(in the rows, 128 means zero)
These are runs of 7 systems, one row a step. Runs of the same system follow the same rule from any start.
path 1, K:
[[128 190 140 121 138 120 103 124 159 109 159 145 141 143 117 118  93 177
  131 146 147 144]
 [116 115 135 117 107 117 148 122  95 105 135 145 116 121 163 160 101 128
  115  82  66 132]
 [143 122 116 160 131 126 102 153 118 111 120 101 110 112 128 107 165  67
  162 118 156  96]
 [147 149 167  85 161 152 111 142 137 162 113 134 165 147 122 109 123 168
  140 126 160 141]
 [109  80 120 123 119 101 168 115 124 118  84 165 120 135 136 128 114 131
   76 130 100 142]
 [120 116 100 185 119 140 136 130 145 116 160 113 136  90 131 143 160  92
  153 158 156 138]
 [162 157 137  96 114 157 105 111 133 179 143  92 134 148 118 146 115 171
  133 129 120 113]
 [105 126 107 114 149  98 119 128 109  84 102 160  98 140 115 112 105 139
   83 131  94 104]
 [ 98 137 143 163 141 138 145 136 129 112 165 152 133 112 141 133 160  82
  184 116 134 161]
 [172 142 163 101  79 124 134 134 136 176 120  81 133 135 138 113 111 131
  140 107 140 117]
 [134 104 105 105 171 106 106 144 120  82  94 135 123 104 124 122 109 159
   64 127 143 117]]
path 2, N, 11 rows:
[[ 97 179 139 148 104  58 171 140 148 105 159 133 106 113 139  94 102 111
  137  96 141 109]
 [181 139 155 105 115 140 120 137  89 123 133  88 120 107 193 132 128  91
  174 129 119 145]
 [178 117 123 130 129 177  65 128 152 134 122 109 142 146  85 141 142 149
  118  80 157 128]
 [ 94 101 138 101 150  82 147 157 132 122  85 178 149 133 128 130 117 172
   94  98 146 109]
 [123  89 143 136 121 129 158 108 109 122  96 155 105 133 149 104 121  76
  122 181  98 170]
 [125 128 102 167 111 181 143 107 159 157 167  74 160 107 104 126 134 122
  121 154 138 134]
 [102 143 106  95 149  99 119 136 118 152 159 126 108 110 116 175 136 182
  129 126 120  81]
 [144 166 125 147 127  85 113 111 120  90 120 178  79 168 148 124 126 100
  139 131 123 127]
 [140 143 151 152  88 154 140 158 136  91 130  93 183 130 158  86 128 113
  160 121 132 145]
 [124  91 142  86 143 164  96 148 104 155 138  90 132  87  99 141 134 132
  125  87 115 119]
 [145 128 114 135 177 110 132  99 138 164  97 175  95 152 115 136 128 126
   91 104 170 118]]
path 3, R (11 x 22):
[[138 148 118 126 101 140 106 113  96  98 156  83  79 119 127 111 108  91
  131 126  65 121]
 [164 151 106 148 149 128  79 149 151  93 113 127 135 155 107 116 163 143
  138 103 181 103]
 [115 120 176  86 122  88 144 153 121 161 129 161 136 115 156 160 119 146
  149  74 135 136]
 [132 104 142 136 110 138 150 115 127 115 101 111 117 118 120  72  96  77
   87 125 110 159]
 [151 112  91 143 149 162 136 129 134  97 107 117 176 134 143 142 173 160
  129 164 149 140]
 [100  98 139  94 126 119 105 124 114 186 141 149 112 117 110 183 118 155
  133 145 107 113]
 [ 98 165 130 167 134 124 134 108 134 126 141 146 116 145 119  84  79  89
  107 147 119 109]
 [139 156 107 141 110 131 155 141 132  89 148  95 142 133 149 127 187 140
  179 126 120 128]
 [152 107 134  92 129 118  86 133 132 167 134 106  89  98  91 147 131 128
  124 100 151 130]
 [136 149 139 142 159 122 141 116 125 113 108 167 140 143 161 115  75 129
   85  97 146 122]
 [119 101 134 125  81 118 153 150 117  82 107 131 137 142 148 127 166 126
  159 143  89 145]]
path 4, N (11 x 22):
[[140 132 111 115 144 106 162 123 113 130  93 126 116 149 149 119 152 133
  119 136 126 101]
 [132 120 132 137 105 115 100 135 147 106 128 130 115 118 111 114 138 112
  151 169 144 162]
 [113 142 147 132 115 145 143 123 141 143 167 123 153 112 126 142  94 142
  121  94 116 144]
 [143 116 108 116 148 124 130 124  90 136 107 117 112 128 151 148 130 129
  113 120 110  82]
 [137 136 121 145 148 126 101 133 144 100 113 152 121 147 108 115 159 122
  142 159 160 145]
 [ 96 135 162 119  92 125 157 141 147 136 145 130 155 126 123 110 113 141
  137 115 114 144]
 [141 111 119 116 137 130 128 121  98 141 129  96 103  95 143 137 108 104
  102 121 108 110]
 [157 138 104 151 161 143 118 114 145 127 126 139 128 146 127 146 163 135
  139 137 168 136]
 [100 130 148 113  85 101 129 149 145 126 122 146 145 150 116 123 123 164
  138 136 113 118]
 [121 117 131 130 137 132 125 125 104 102 138 121 100  95 140 113  87  90
  103 121 103 141]
 [148 128 110 154 152 168 154 113 130 146 138 114 146 128 144 147 171 119
  147 113 152 132]]
path 5, U:
[[144 123 141 118 153 146 146 122  92 121 122 131 149 109 195 149  77 123
   98  94 118 131]
 [151 115 116 116 106 147 134 136 125 116 105  96 124 159 109 119 208 128
  165 107 111 123]
 [111 117 143 144 132 108  82 154 165 128 124 158 138 109  94 113 113 128
  128 153 191 143]
 [109 114 136 122 150 136 186  99 109 161 116 157 139 129 161 143  94 126
   89 126  98 138]
 [154 135  92 131 101 130 131 119 121 103 124  81 101 139 128 117 177 121
  151 170 106 119]
 [117 158 127 139 150 124  81 138 157 115 163 156 134 119 100 144 111 163
  130 123 166 134]
 [100 115 154 123 109 129 156 117 107 172 127 141 128 136 134 135  85 113
  108  93  83 104]
 [160 130 120 123 119 132 119 151 103  76 111  83 121 116 159 101 157 103
  151 152 120 127]
 [128 147 133 130 163 134 118 133 165 135 146 152 147 130 101 145 153 157
  146  94 178 149]
 [108  88 147 119  98 114 142 122 127 186 103 134 120 130 111 124  90 113
   95 128 113 112]
 [156 122 103 130 145 128 128 125  99  61 107 122 116 120 173 121 135 114
  119 168 117 141]]
path 6, T, 11 rows:
[[106 122 130 114 100  93  91 116 157 141 160 170 108 127  97 189 118 181
  148 180 122 161]
 [ 85 111 137 144  72 118 150 152 124  69 125 121 161 117 137  94  73 122
   89 114  72 119]
 [174 119 118 162 178 201 112 140  95 105 112  96 156 116 167 116 154  74
  142 111 152 126]
 [115 169 127 112 160 139 114 107 136 208 165 144 121 155  96 171 153 174
  167 144 140  91]
 [ 86 134 132 100 108  40 167 139 146 109 102 145  90 128  99  70  95 142
   84 132 115 114]
 [177  95 126 146 121 140 154 126 129  65 109 117 126  98 172 118 158  80
  139 116 140 214]
 [154 126 135 133  92 186  75 114 124 197 174 100 144 136 123 207 122 146
  165 127 117 109]
 [ 77 135 125 106 165  98  94 151 114 114 114 162 120 137  89 100  71 159
   65 114 112  58]
 [119 126 122 162 160 122 188 142 133  52  96 163 148 141 157  90 196  90
  155 130 146 172]
 [157 126 151 128  67 158 142 113 147 220 164  66 143 112 137 152 143 116
  187 174 142 146]
 [127 135 116  78 158 119 105 106 113 149 133 115  96 107 102 138  41 172
   32  93 108  98]]
path 7, E (11 x 22):
[[121 120  90 154 101  98 163  97 142 107 140 134  98 125 125 149 126 130
   98 126 107 138]
 [142 148 108 152 121 127 100 127 117 130 156 109 118 118 154 159 130 121
  160 164 139 102]
 [110 161 156  95 137 144 107 139 116 142 154 112 133 131 113 107 101 142
  138 110  96 108]
 [102 124 142 152 114 105 145 149 145 113 115 141 127 127 116  88 133  91
  128  90 143 127]
 [154 110 141 120 147 132 129 138 121 128 110 144 136 116 162 141 158 112
  156 137 159 162]
 [164 127 130  92 129 154 128 106 136 148 117 106 131 145 115 131 123 168
  100 116 112 147]
 [117 102  90 158 116 111 127 132 133  94 112 131 126 118 118 127 117 128
   84 130 121 100]
 [116 123 130 147 141 139 109 123 107 131 147 160 124 126 148 166 129 111
  155 160 115 129]
 [124 167 145 113 122 148 136 117 139 172 148 106 139 151 108 106 120 144
  142 140 121 116]
 [101 127 118 123 136  85 151 154 136 100 124 119 111  97 117  91 134 124
  111 113 142 114]
 [147 119 140 134 126 117 117 121 122 118 136 158 107 121 156 169 144 106
  160 104 136 160]]
path 8, E:
[[ 85 131 119 155 109 134 142 136 162 156 179  96 148  91  84 121 106 132
  111  96 144 110]
 [121 126 119 133 179  96 146 141  89 140 108 156  98 118 165 138 154  89
  141 101 148  82]
 [171 169 167  94 122 126  99 119 134 116 110 155 109 180 132 109 129 139
  160 139 119 170]
 [122  96 131 125  66 128 145 151 165 110 128  87 175  99 112 106 111 155
  107 122 128 151]
 [121  81  98 150 171 152 137 115  97 141 133 124 109  81 139 162 140  79
  104 109 127 121]
 [157 177 124 134 163 152  94 101 127 144 118 164 122 198 126 141 140 151
  142 128 129 101]
 [ 92 120 145  98  76  86 134 162 139 108 103 130 149 142 114  90 109 164
  122 177 105 115]
 [100 104 128 153 130 125 159 112 132 126 175 125 108  60 131 137 109  76
  123 132 123 186]
 [169 168 106 144 157 160 135 112 130 164 147 102 133 145 144 160 168 139
  155  86 164 101]
 [133 126 139  70 129  89  89 164 105 110  75 124 105 155 112  90 124 158
  111 130 112  79]
 [105 107 154 158  93 119 121 126 150  84 138 179 132 108 134 124  81 101
  113 122 111 198]]
path 9, T:
[[121 110 148 145  63 143 132 122 162 145 128 141 157 162 104 134 136 136
  149 131 115 157]
 [131 101 129 121 125 134 123 151 116 136 112 100 165  92 153 125  82 132
   93 135 148  96]
 [122 120 108 137 192 159 140 104 102 123 121 159 120 139 132 150 153 117
  116 125 111 134]
 [121 160 110 157  92 103 130 117 157 139 138 130 120 159 114 125 146 129
  156 171 139 102]
 [118 136 141  88 128 106 141 148 120 109 147  92 120  75 132  95  98 132
  115 141 121 147]
 [159 126 119 140 133 163 139 102 128 113 136 127 117 135 133 145 145 108
  118  58 113 154]
 [145 131 134 133 109 106  75 147 124 153 113 142 117 147 128 151 134 133
  159 138 157  82]
 [ 80 116 156  90 152 124 126 146 131 117 122 156 141 116  99  98 110 149
  117 148 112 156]
 [140 111 114 169 103 147 187 116 146 118 114 119 165 139 153 125 142 112
  117  94 134 143]
 [154 116 121 122 139 134  97 126  98 174 129 104 111 107 149 162 122 115
  138 168 145  93]
 [ 97 152 117 113 161 130 116 101 134 112 146 163 103 146  87 127 113 163
  105 140  99 141]]
path 10, R, 11 rows:
[[178 130 109 127 125 123 122 123 128  76  84 128 131 163 148 116 118 153
   83 106 123 124]
 [ 97  72 140 120 110 100 108 171 129 111 108 160 150 112 125 150 150 143
  148 139 139 134]
 [114 114 166 141 133 179 119 115 131 170 147 141 154 119 120 116  89  93
  132 140 126 162]
 [136 147 104 129 141 162 165 111 112 137 118  91 152 155 141 110 142 142
  110 151  98  88]
 [ 98 120 101 106 151  88 123 137 126 122 130 140  83 117  88 142 179 145
  140 151 127 113]
 [132 160 142 163 115 112 124  96 161 149 165 160 108 130 129 149  97 109
  135 110 158 156]
 [156 150 129 130  86 126 143 142 110 100 131  74 141 116 172 120 103 126
  125 118 107 103]
 [132  98 118 110 161 140  77 160 116  85 108 125 123 114  91 115 166 131
  128 108 131 125]
 [133 121 163 134 141 136 133 113 144 175 109 192 145 161 135 155 123 131
  138 102 157 144]
 [109 128 143 106  90 109 184 128 120 138 118 102 139 118 152  91  95 124
  113 166  95 128]
 [117 116  81 148 157 168 118 124 140  83 141 104 130 110  85 115 169 123
  114 149 125 146]]
path 11, U (11 x 22):
[[106  94 141 151  85  82 133 135 143 148 124 167 128 119 134 160 105 121
  125 120 140 127]
 [152 109 133 127 129 173 128 112  97 129 128 113 142 118 165 144 116 112
  131 158  99 158]
 [139 146  99 141 152 165 118 120 144 110 123 115 137 159  90 105 167 143
  124 120 132 115]
 [ 81 128 141 125 124  84 120 152 134 148 128 159 125 126 111 125 113 136
  133 143 141  86]
 [139 140 149 109 130 120 151 111 107 121 137 132 107 113 168 126  96 110
  131 136 103 167]
 [160 142 100 144 113 152 141 117 148 116 142  79 141 131 124 133 159 144
  127 101 138 133]
 [103  98 128 122 137 119  81 155 130 142 125 140 130 115  90 145 131 139
  127 129 141  99]
 [133 130 159 128 141 124 132 114 109 123 102 171 120 151 161 117  96 102
  118 129 115 146]
 [141 139 115 134 101 142 176 130 140 120 129  93 162 136 149 115 157 142
  146 143 126 136]
 [102 116 113 119 148 131 102 137 142 137 156 119 114  91  77 134 142 133
  129 141 144 137]
 [137 135 127 143 143 114 123 103 117 144 117 166 100 143 140 138  90 110
   97 105 130 108]]
path 12, X, 11 rows:
[[111 100 108 128 129  84 110 177 117  71  71 168 138 164 124 132 169 157
  120  81 132  63]
 [130 100 171 157 108 135  67 125 122 177 161 170 107 105 133 184 106  67
  182 127 152 161]
 [120 150 161 101 130 174 208 105 141 155 139  78 163 115 131  63 107 123
  110 130 102 187]
 [107  97  68 118 179  78 147 161 121  81  77 133 127 118 120 115 186 166
   93 144 161  72]
 [145 129 110 180 110 129  61  79 137 150 169 175  70 141 113 208 127  97
  159 145 140 150]
 [128 162 165 117  70 182 166 103 142 168 145  78 182 149 134  87  60 146
  107 137  73 138]
 [112 112 104  88 187 102 113 204  88  46  88 109 152  94 142  97 155 159
  109 116 141  73]
 [141 145 126 174 138 105  94 100 139 147 169 186  56 134 111 186 170  75
  183  68 163 152]
 [140 141 184 103  64 136 185  93 156 221 113 100 152 154 137  92  57 137
  112 168 115 155]
 [121  86  93 101 166 117 122 179  98   4  77 114 160  93 147  92 149 164
   89 168 113 128]
 [125 124  83 204 135 141 106 108 143 139 182 162 100 133 104 215 206  96
  184  64 156 122]]
path 13, K, 11 rows:
[[102 167 121 138 106 114 122 106 166 127 187 126  90 130  73 123 153 130
  166 167 125 162]
 [135 190 154 121  91  99 113 115 133 132 168 131 116 132 150 144  54 151
  124  91 112 118]
 [142 128 116 119 159 119 114 149  76  58 119 117 100 102 171 123 127 101
  117  85 102 109]
 [143 111 159 122 148 139  96 159 130 133 105 147 135 138 114 115 193  99
  187 101 165 146]
 [136 110 172 112 106 114 145 140 144 178  80 148 171 150 142 107  89 147
  113 145 162 124]
 [115  73  85 151 144 145 165 115 124 100 119 113 149  86 140 135 115 128
   64 149 121 148]
 [134 124  89 150 118 151 124 101 150 160 161 110 111 135  92 179 194 139
  164 145 134 134]
 [123 178 140 108 106 107  94 116 130 156 137 132 109 163 114 114  78 159
  130 180 109  88]
 [ 92 147 128 138 158 140 140 126 108  58 151 145 131 111 137 107  91 116
   90  89  81 142]
 [138 129 135 133 116 111 155 143 126 135 141 112 107 116 141 140 199  90
  189  69 136 124]
 [166 132 164  86 130 106  79 154 134 160  97 110 122 119 128  98  93 134
  131 160 181 119]]
path 14, X:
[[134 106 150 138 132 155 153 125 120 154 109 152 167 143 167 145 132 117
  137 125 135 138]
 [112 107 135 100 154 151 127 133 119 138 112 129 131 127  99 106 159 125
  138 159 115 143]
 [ 97 121 107 154 146 127 128 119 154 122 146 145 125 114  92 127 126 129
  105 126 143 135]
 [117 135 110 137 126 119 142 109 115 151 149 114 117 116 146 151 105 130
  115 155 117  95]
 [155 163 124 120 121 132 102 131 121  99 134  97 113 142 130 105 125 135
  135 141 116 120]
 [129 140 138 126 119 111 125 142 144 111 130 149 141 140 133 143 124 156
  130  78 133 121]
 [136  96 151 115 111 119 125 141 109 152 110 132 122 115 147 138 117 101
  136 116 123 128]
 [139 127 140 134 142 147 138 129 135 111 120 127 138 127 129  96 141 106
  137 138 142 169]
 [106 113 111 126 138 121 162 122 143 143 123 141 140 135 117 147 159 156
  125 128 133 130]
 [132 102 113 139 126 138  99 116 120 144 125 126 108 121 111 140 114 116
  107 155 122 116]
 [124 163 126 151 134 154 132 120 130 105 155 126 147 136 133 116 110 128
  129 132 115 132]]

Name the system that made each run.
path 15:
[[126 147 122 142 164  95 169  99  93 121 145 179 112 106 216 179  68 126
   95 117 120 126]
 [144 127 124 135  51 121  93 130 115  59 113 114  98 164 123 103 136 103
  147 164  59 141]]
 -> R
path 16:
[[114 134 181 143 127 140 129 136 123 172 120 151 139 140 136  95 113  69
  163 126 144 135]
 [ 99 126 139  87 148 110 168 140 136 116 130 122 138  92 127  97 136 150
  131 167 136 172]]
 -> X
path 17:
[[108 161 150  88 115 129 161 144 127 155 148  74 155 110 125  90 100 156
  126 128 113 108]
 [161 113 100 106 149 107 113 112 108 116 129 110  59  96 125 158 152 120
  116 104 121 143]]
 -> N
path 18:
[[132 109 116 124 161 182 117 131 111 106 128 119 152 132 124 142 173 137
  147 150 113 149]
 [ 87 120 129 141 113 117 121 136 152 160 134 147 124 144  74 124 136 128
  126 104 130 101]]
 -> N
path 19, 2 rows:
[[179 117  98 125 107 124 149 121 137 109 139  85 127 101 155 179 156 157
  120  77 138 151]
 [169 105 107 129 121 149  66 127  90 122 103 107 107 136 130 147 111 119
  103 120 105  79]]
 -> E
path 20 (2 x 22):
[[135  93 136 105 125 163 103 104 144 133 102 143 152 136  99 118  80 161
   75 187 120 175]
 [ 69 111  99 171 123 157 156 127 123 131 141 145 185 139 132 160 128 150
  118 164 101  83]]
 -> R
path 21:
[[152 114 131 120 140 138 100 114 121 156  97 155 110 167 117 151 143 131
  128 121 126 117]
 [118 131 126 140 126 113 137 136 154 101 103 144 148 141 120  89 113 142
  101 149 145 132]]
 -> N
path 22, 2 rows:
[[ 93 112 184 105  73  92 152 156 121 147 140 116 130  81 139  98  65  92
  123  97 102 140]
 [179 119  95 150 176 132 131 130 133 121 123  97 115  82 141 129 136 101
   89  63 188 124]]
 -> K
path 23:
[[160 106  85 115 135 106 162 105 141 175  98  85 109 122 115 141 140 155
   74 123 162  90]
 [162 138 113 151 144 141  75 103 108  87  99 172 105 174 150 139 103 122
  113 177 119 128]]
 -> X
path 24:
[[ 73  90 121 109 138 100 178 159 114 102  87 154 153 133 128 110 161 151
  115 150 102 106]
 [125 153 132 152 129 111 139 103 142 130 162 146  82 114 131 126 148  83
  175 175 144 178]]
 -> U
path 25 (2 x 22):
[[116 170 149 146 154 145 154 128 135 139 119 157 160 173 135 102 126 130
  132  72 134 100]
 [111 106 143  84 125  89 184 151 106 117 108 106 120  88 150  98 141 122
  129 148 111 140]]
 -> K
path 26:
[[ 97 115  98 117 110  76 159 133 140 148 142 105 132  79 135 143 110 166
  115 229 146 114]
 [ 98 149  93 168 155 170  92  97 119  94 205 130 104  99 105 161 103 111
  117 122  90 142]]
 -> R
path 27:
[[ 86 161 157 100 145 143 146 135  85 157 157 121 127 128 150 121 147 116
  198 199  85 118]
 [118 178 144 110 128 107 138 121 179 144 166 102  95 114  58  76 127 123
  130  87 149 153]]
 -> E
path 28:
[[171 108 134 121 131 131  85 137 116 108 124 116 121  97 161 139 134 111
  159 205 156 173]
 [135 140 114 138 164 179 148  84 160 147 131 154 154 167  91 137 131 168
   84  90 131 152]]
 -> U
path 29 (2 x 22):
[[107 100 126 137 130 110 117 153 121 135 158 132 102  78 122 163 173  96
  174 115 146 139]
 [164 145 130 124 129 151 160  80 159 185 133  96 112 129 114 112 111 115
  104 125 152 163]]
 -> X
path 30, 2 rows:
[[122 133 123 112 171 132  86 148 119 110 135 126 117 109 103 118 150 129
  144 145 144 125]
 [129 148 145 136 127 133 141 106 142 153 139 162 130 160 125 149 116 139
  130  83 127 135]]
 -> R
path 31:
[[104  97 163  93 134 106 181 131 130 204 115 137 136 106 133 133 134 129
  139 128 147 138]
 [138 101 109 121 153 125 124 112 127 100  95 124  94 110 105  92 135 102
   95 183 134 168]]
 -> X
path 32 (2 x 22):
[[179 147 158  85 112 106 142 123 144 137 126 102 118 111 157 115 130 134
  159 163 154 195]
 [156  88 120 133  87 121  81 130 151  83 109 141 133 125 119 155  95 154
   80 106 131 154]]
 -> K
